Each path below is one point turned by a fixed rotation once a step. After each direction that follows a path, write how fast that rotation turns it, in degrees each step (0 if it stays still).
Each turn is a multiple of 5 degrees from 10 to 175, or 0.
path 1
.39, -.31, .00, .17, .02, -.48, -.11, .18, -.12, .28, .16, -.05, .05, .00, -.65, -.19, -.23, -.07, -.08, -.49, .06, -.25
.39, -.01, .04, -.31, .04, -.37, -.37, .46, -.29, .13, .01, .10, -.05, -.11, -.42, -.30, -.16, -.01, .13, -.13, .32, -.42
.37, -.23, -.05, -.04, .03, -.40, .02, .32, -.18, .56, -.10, -.11, -.32, -.05, -.44, .08, .00, .19, .10, -.46, .10, -.36
.41, -.28, .04, .13, -.06, -.45, -.27, .27, -.11, .13, .27, -.03, .03, -.09, -.60, -.33, -.29, -.16, -.11, -.27, .17, -.38
.36, .00, -.08, -.51, .07, -.33, -.27, .44, -.27, .27, -.13, .08, -.13, -.05, -.44, -.18, -.10, .10, .11, -.30, .24, -.41
.37, -.27, .03, .24, .02, -.52, .02, .26, -.14, .52, .05, -.10, -.15, -.05, -.48, -.03, -.01, .11, .17, -.42, .16, -.33
.47, -.19, -.01, -.19, -.08, -.34, -.29, .32, -.10, .04, .20, -.03, -.14, -.16, -.53, -.34, -.30, -.11, -.14, -.19, .18, -.47
.31, -.08, -.12, -.36, .14, -.36, -.13, .35, -.31, .38, -.19, .06, -.07, .08, -.49, -.06, -.02, .14, .09, -.54, .20, -.25
.39, -.30, .09, .31, -.03, -.56, -.11, .32, -.13, .33, .16, -.06, -.12, -.12, -.43, -.13, -.08, -.02, .21, -.19, .26, -.39
.42, -.15, -.06, -.40, -.08, -.24, -.23, .33, -.14, .14, .06, -.08, -.23, -.13, -.53, -.23, -.22, .01, -.21, -.34, .10, -.49
.30, -.12, -.05, -.03, .16, -.52, -.13, .31, -.29, .40, -.12, .10, .10, .08, -.54, -.08, -.03, .07, .19, -.53, .22, -.19
.45, -.25, .12, .05, -.08, -.45, -.20, .42, -.12, .24, .14, -.06, -.22, -.22, -.39, -.20, -.14, -.01, .17, -.04, .30, -.52
.37, -.16, -.15, -.33, -.01, -.25, -.12, .25, -.13, .28, -.01, -.08, -.24, .00, -.54, -.12, -.16, .07, -.26, -.54, .02, -.41
.31, -.15, .00, .12, .16, -.58, -.20, .34, -.28, .28, .07, .16, .18, .01, -.54, -.21, -.13, .00, .23, -.34, .29, -.23
.43, -.13, .07, -.21, -.08, -.32, -.20, .44, -.16, .27, -.01, -.10, -.40, -.22, -.35, -.17, -.07, .08, .15, -.08, .25, -.53
-.05, -.07, -.01, .23, .07, -.11, .12, -.11, .00, .13, .00, .02, .12, .10, -.08, .08, .05, .01, .04, -.19, -.06, .14 : 140
.03, -.04, .07, .14, -.06, -.03, .10, .06, .02, .14, -.04, -.08, -.19, -.09, .13, .11, .11, .09, .17, .11, .05, -.08 : 120
.06, -.02, .02, -.03, -.14, -.01, .15, -.05, -.09, -.08, .02, .09, -.01, -.05, -.04, .03, -.21, .25, .00, .04, .06, .16 : 0
